One vector is turned by the same rotation once a step. Each row is the vector after some number of steps, and that number follows the row.
The counts run from 0 to 825.
[157 136 107  83 157 125 127 150 181 146 121  82  99 115 135 122 109 132
 133 121  96 158 119 141 103 106 131  79 121 119 177 137 103  95 101 150
 130 117 152  68  92  92 112 121 154 122 130 173 144 167 151 165 162 135
 132 152 140 123 147 140 183 145 107 121 182 118  91 153 130  79] -> 169
[130  83 128 127 177  76  74 105 129 128 119 130 191 148  90 124 142 151
 151 110 174 128  97  91 102 139  93 146 124 145 153 106 160 139  84 108
 149 119 129 151 126 132 128  82 139 132 131 101 112  73 136  97 114  56
 121 112 143 149 168 138 117 100 183 157 124 145 123 112 180 128] -> 707
[157 147 157 111 178 101 111 111 140 147 123 167 172 152 140 111 125 117
 129 126 105 138  66 117 124 127 102 112  94  94 148 100 113  86 118 117
 138  88 109  91 127 142 112 159  85 134 105 138 163 167  96 172 184 168
 128 150 133 150 161 100 146 139 137 148 113 141 133 148 202 118] -> 345
[119 115 106 148 159 167 122 146 155 118 121  93 116 149 130  75 122 121
  97 124 130 165 121 162 112  95  93  97 140 129  98 117  84 130 101 124
 112 108 186 120 104 121 121 166 117 111 171 157 128 151 129 135  58 115
  97 104 154 115 128 129 143 132  86 119 207 161 153  86 141 136] -> 771
[136 147  84 107 109 130 139 193 157  92  99 141 147 127 137 122  97 145
 159 103 167 157 125  97  95 126  77 131 143 106  77 123  97  84 129 110
  99 129 131 171 111 149 144 149 123 117 126  83 150 158 125 106 155 112
  79 131 152  92 134 121  95  96 109  94  96 107 130  81  85  89] -> 801
[114 145 166 103 143  95 109 168 100 171  77 130 176 126 113 155 101 128
 146 128 195 104 123  95 110 127 105 116 171 101  91 107 143 133 135 116
 130 141 131 144 114 145 143  93 107 129  84 102 115 139 147 113 176  95
 108 143 110 142 218 177 108 130 134 108 132 135 114 160 126 139] -> 230
[150 142 108 104 127 153 123 188 121 147 102 139 169 126 104 117 117 130
 125 114  93 153 137 101  79 118 176  97 127  55 153 139 140 109 110 131
 151  89 145  89 154  93 136 110 153 145 113 155  97 113 186 139 152 125
 152 122 132 128 144 151 110 164 148 176 182 137  90 129 132  82] -> 491
[128 159 168 136 133 144 118 170 120 126  65 114 147 131 100 124 100 159
 112 100  95 101 152 146 136 113 167  89 109 165 141 110 134  90  58 151
 154 100  97 160 135 146 123 108 114 142 178 145 125  78 164 132 134 153
 134 130 118  87 182 139  90 115 134 120 160 140 138 185 181 146] -> 821
[124 146  64  77 124 134 147 133 170 116 121 183 125 103  99  95 167 100
 137 119 164 177 138  66  51 125  72 148 118 125 108 170 128 126 164 132
 154 162 115 118 128 143 145 107 174 118 125 140 139 141 100 120 152 151
 135 115 152 104 166 122 152 149 143 154 185 115 120 129 112 146] -> 199
[123 119 106 114 178 152 142 143  88 146 110 167 107 130 144 124 100  88
 138 163  98 127 157 161 141 100 158  88 118 106 120 127 120 148 113 147
 126 124 114 105 140 136 144 178  65 126 100 115 117 179 174 126 134 161
 124 107 119 156 127 111  82 192 108 144 143 142 134 204  78 149] -> 563
[133 149  86  66 156 167 148 117 145 135 116  71 121 109 106 143 108 131
 144 129  88 154 142 156 118 108 163 125 124 111 155 133 104 120  85 158
 164 130 141 108 109  87 118 127 144 122 130 169 136 149 151 145 177 157
 132 149 134 143 143 145 170 186 165 165 124 128  97 169 147  85] -> 168
[ 97 125 111 110 158 140 156 155  99 154 118 144 101 107 153 108  95 109
 142 174 136 129 135 121 128  95 137 101 131 104 119 117 130 137 103 151
 112 108 134 118 150 147 162 148  59 106  82 122  94 142 149 106 166 129
 118 131 137 150 153 105  68 143 137 139 142 145 163 194  82 126] -> 562
[147 138 123 101 153  77 126 117 103 147 104  82 151 121 123  99  96 173
 136 108 117 106  89 155 141 147 104  93 127 123 187 114  93 117  99 147
 184  86 155 113 117 150 132 107 104 149 135 147 120 110 124 146 159 154
 134 132  87 153 155 107 154 130 152 150 132  92 108 188 195 124] -> 667
[174 108  94 103 154 118 135 163 144 111 122 119 108 120  57 157 173 117
 137 110 124 151 148 112  84  92 122 146 152 170 108 115 152 116 122 128
 138 134 125 131 119 127  66  71 182 127 159 146 131 126 125 130 103 147
  94 105 134  79 138 172 170 114  92 118 163 140 158 146 129 145] -> 652
[ 90 133 130 102 132 129 134 127 108 123 115 163 113 104 173 103  64 156
 141 165 110  89  97 109 140 106  75 120 114 119 172 126 127 141 106  80
 100 131 151  99 147 177 163 128  84 128 141  98 121 157 134 172 119 110
 149 108 134 149 104  98 108 131 137 143 144  97 103 174  91  90] -> 297
[103 119 102 102 139 161 146 107 141 135 153 186  95  99 145  61  89 145
 146 114 129 160 103 133 102 172  90 124  99 133 151 166  94 144 136 105
 138 127 129 151 103 172 143 155 108 137 112 142 103 109  76 135 165 150
 139  93 132 154 141  66 161 127 117 188 139 109  99 144 148 123] -> 31
[140 115 120  90 166  70  98  99  91 143  94 123 118 137 116 100 132 121
 143 162 198  97 136 145 141 141  94 123 109 137 136  85 160 139 109 148
 118 139 129 144 112 145 159 116  79  96 121 106 159 113 122  93 120 121
 100 141 122 136 156 101  79 128 178 145 121 139 176 161 148 207] -> 671
[100 101 112 110 155 108 114 127 143 168 105  95 108 104 117 121 134 119
  96 152 151 175 125 152  91 132  97  77 135  98 142 132 143 106 153 120
 104 153 185 105  84 109 120 111 177 127 119 152 118 141 108 127  97 118
 107 136 140 109 141 186 219 152  81 121 176 128 132 135 111 141] -> 281
[103  91 124 151 181 175 112  89 125 124 118  97 137 126  96 120 136  81
 150 136  75 162 141 148 122 164 156 129 127 130 135 108 134 124  99 154
 167 124 154 134  83 124  76 175 136 102 144 160 125 107 107 150 134 169
 110 124 163 115 115 120 169 158 126 149 121 130 150 194 165 145] -> 768
[149 120 150 158 150 143 129 125  76 130  98 141 148 163  70 133 155 132
 137 119  89  91 151 124 165 124 176 112 139 124 104  96 165  88  59 137
 128 117  99 151 126 154  93 119  94 124 139 132 110  79 178 128 125 136
 115  99 104 125 167 130  81 109 137 133 142 130 172 141 143 153] -> 710
[122  86  70 142 179 152 126 123 189  93 175  91 125 145  95 112 130 101
 138 153 133 195 139 180 130  96 141 143 121 144 103 137 116 110 125 153
 153 155  90 178  81 160 106 152 151 110 134 137 128 141 151  82  86  94
 104 133 141 123 139 138 134 145 118 110 119 144 145  94  95  73] -> 320
[141 156 100 118 163 135 151 133 119  96 116 129 143 137 129 122 123 119
 175 163 120 131 133 104 159  98  97 161 168  99  66 115 108 128 127 127
 125 140 128 133 105 160 132 177  79 109 112 101 155 211 155 155 165 155
 101 128 140 131 153  96  71 174 143 113  92 135 144 147  86 120] -> 350
[ 93  94 127 149 162 152 115 142 137 110 157 167 160 109 111 115 117  77
 128 142  55 169 114  69  87  95 133 127 110  89 110 121 140 113  80 152
 140 102 134 102 139 130  85 161 141 119 147 138 115 104 135 162 126 146
 120 121 162 123 164 114 131 141 128 113 176 127 159 178 106  84] -> 160
[114 132 138 122 103 135 125 146  77 159  69 158 148 137  99 112  88 155
 134  83 140 124 168 116 120 205 132  88 126  98 134 156 140  97 145  86
 131 167 140 171  92 157 141 116 163 165 141 105  88  77 166 112 124 113
 170 108  87 117 130 150 140 130 137 154 158  73  73 124  96 142] -> 149
[ 90 104  59  95 122 189 138 113 122 115 103 140 133 112  84 168 118 135
 186 161 110 144 157  91 116 129 150 178 132 107  88 160 170 132 152 121
 157 170 121 153 163 116 115 102 178 135 118 107 116 137 126 116 152 114
  98 111 151 119 117 146 150 153 169 187  96 110 111 146 102 105] -> 203
[138 154 140  79 132 109 139 157 140 155  72  97  90 135 128 146 127 183
 150 186 160 132 129 148 121 124 107  88 130 123  93 104 153 108 148  78
  79 145 152 117 124  94 153 102 123 160  93 127 146 177 120 112 145  99
 124 160 111  98 167 164 134 132 132 147  77 124 147 117 145 148] -> 17
[115 123 131 118 172 127 120 121 130 109  83  48 123 153 109 102 103 154
  95 159 140 137 119 184 148 111  83 105 128 167 129  91 100 127  82 122
 130 145 152 169 110 129 131 135 138 145 151 159 112 110 129  80  98  63
 122 117 118 110 164 174 145 133 142 137 132 125 130 113 170 135] -> 662
[116 111 108 141 143 175 164 121 105 111 136 141  90 119 131 123 100 131
 180 156  92 114 124 100 175 114 151 135 175 130 114 145 135 129 113 103
  90 122 118 148 100 200 119 128  61 118 140 102  87 153 133 161 144 166
 106  70 105 126 133  79  82  97  74 116 105  87 143 137 100 107] -> 28
[143 116 106 148 158 181 119 135 136 112 102 109 165 157 106 145  86 151
 170  81  76 134 134 131 155 105 159 167 129 179 146 123 104 119  64 148
 180 131 110 157 117 144 102 114 113 108 169 141 156 156 125 163 175 132
 118 103 154 140 130 148 133 116 120 123 163 120  99 120 168  87] -> 213
[184  92  63 146 165 109  80 134  88 123 130 184 156 154 122  90 111 121
 143  54 143 153 141 108 108 149 143 110  89 113 188 108 113  99  91 152
 143 121 136 109 107 146  94 119 151 114 160 102 153 120 121 142 125 155
 121 110 128 158 136 105 146  97 103 119 192 112 123 107 106 155] -> 594
[173 148 113  99 183  69  95 138 170 103 106 160 154 152 148  85 117 132
  87 144 140 135 106 159 128  84  56 105  79 113 152 117 131 101 161 125
 129 141 131  97 112 125 160 161 119 136 131 119 195 203 133 138  72 107
 116 136 138 116 117 129 121 140 145 109 138 156 118 140 128 121] -> 457
[113 127 124 120 136 133 116 124 144 116 120 204 153 100 100 134 115 133
  95 128 104 131 106 165 114 145 103 132  68 113 138 170 127  88 182 125
 160 129  97 166 122 170 124 130 183 161 139 153 114 118 111 109  82 137
 146  87 128 135 131 146 193 133 117 167 156 116  74 179 152 107] -> 529
[129 140 163 121 174  76  98 136 164 119 125 173 137 135 129 106 133 118
  98 158 150 151 113 133 128 110  54 107 123 149 100  83 123  83 126  88
  94 150 113 114  79 176 134 179 105 146 125 126 177 137  92 127  94 127
 111 146 133  95 175 114 137 119 112  90 123 136 154 159 145 144] -> 347
[ 89 107  93 125 120 149 131 158 120 117  97 169 133 116 140  87  98 134
 134 130 174 132 146 106  60 127  78  97  76 111 110 135 110 124  92 157
 137 124 155 151 179 129 178 120 141  98 129 128 110  91 114  81  89 102
 114 121 169 107 122 141 124 148 151 160 191 161 145 115 122 145] -> 486
[121 126 146 117 156 104 117 107  89 155 106 152 188 131  95 152 157  95
 133 143 122 116 111 136 128 163 160 122 163  64 117 120 176  91 162 122
 127 110 126  89 112 156 102 146 119 104 106 135 142 146 131 151 143 186
  90 124 109 122 144 122 137 155 132 157 104 131 128 207 166 172] -> 233
[150 120  65 116 134 131 152 171 121 114 101 161 132 127  84 137 112 117
 135 138 123 171 173 154  93 114 173 100  77  99  91 134 143  75 136 151
 137 132  95 159 152 122 132 170 155 132 125 131 132 108 158  67 109 139
 134 142 115  96 120 125  95 137 147 144  90 142 158 131  75 132] -> 644
[160 114 116 127 144 119 120 133  85 120  69  68 120 147 108 178 112 145
 129 150 118 113 153 121 148  96 140 109 182 136 127  71 166 124  86 111
 104 109 155 114 140 107 107 106 117 155 185 141 141 152 150 142 142 156
  79 127  91 119 126 155 119 117  98 116 111  97 137 166 128 166] -> 175
[182 110  66 115 163 112 122  99 157  94 196 130 103 137 100 106 122 141
 148 126  63 149  95 138 160 118 116 156 116 150 169 147 103 114 130 102
 133 136 124 117  90 159 104 143 138 152 167 128 124 136 129 139  94 144
 150 104 112 141 121  91 154 109 125 154 122  81  97 109 115  69] -> 585
[171 113  77 107 139  98 139 114 159  95 159 116  94 148  95 100 142 161
 117 119 104 163 116 141 141 131  97 123  96 162 142 137 107  80 117 119
 122 129 110 152  90 169 116 126 160 156 174 158 112  97 118 111  71 141
 150 100  85 108 126  88 162  90 128 146 111  81 121 106 130  97] -> 586
[ 71 119 185 140 172 116 102 132 120 150 144 156 112 129 125  92 130 105
 109 151 103 109 128 137 115 168 108  86  96 103 146 130 131  84 103 139
 102 147 137 102  93 178 111 149 124 109 108 141 101 102 145 146  64  88
 142 102 110 113 180 115 155 140 122 110 200 128 156 137 118 130] -> 714
[107 131 127 128 124 150 104  96 160  97  98 131 165 133 113  94 146 149
 128  93  99 119 167 138 112 157 118 134  97 102 139 144 158  57 105 118
 146 163 164 123 106 110 110 143 176  92 175 131 181 136 119 171  93 116
 112 133 189  85  96 111 135 132 183 129 146 129 122 121 156 136] -> 538
[109 137  83 136 121 183 150 174 149 106  91  89 141 112 117 129  66 162
 150  93 105 163 130 132 105 104 162 116 144 132 119 128  71 103  86 170
 155 101 137 172 137 139 123 122 126 122 166 150 108 130 144 114 178 151
 102 122 134 119 171 135 133 116  99 118 144 114 108 106 117  68] -> 323
[185 171 105 102 138 124 138 125 109  98  78 150 132 150  94 155 151 147
 129 108 108  89 160 120 160 118  92 132 159 114  96 119 148  82 139  97
 128 158 139 112 120 141 118 127 132 134 138 128 186 188 129 188 148 201
  94 109 115  97 107 112  99 144 123 125 101 112 119 158 122 151] -> 462
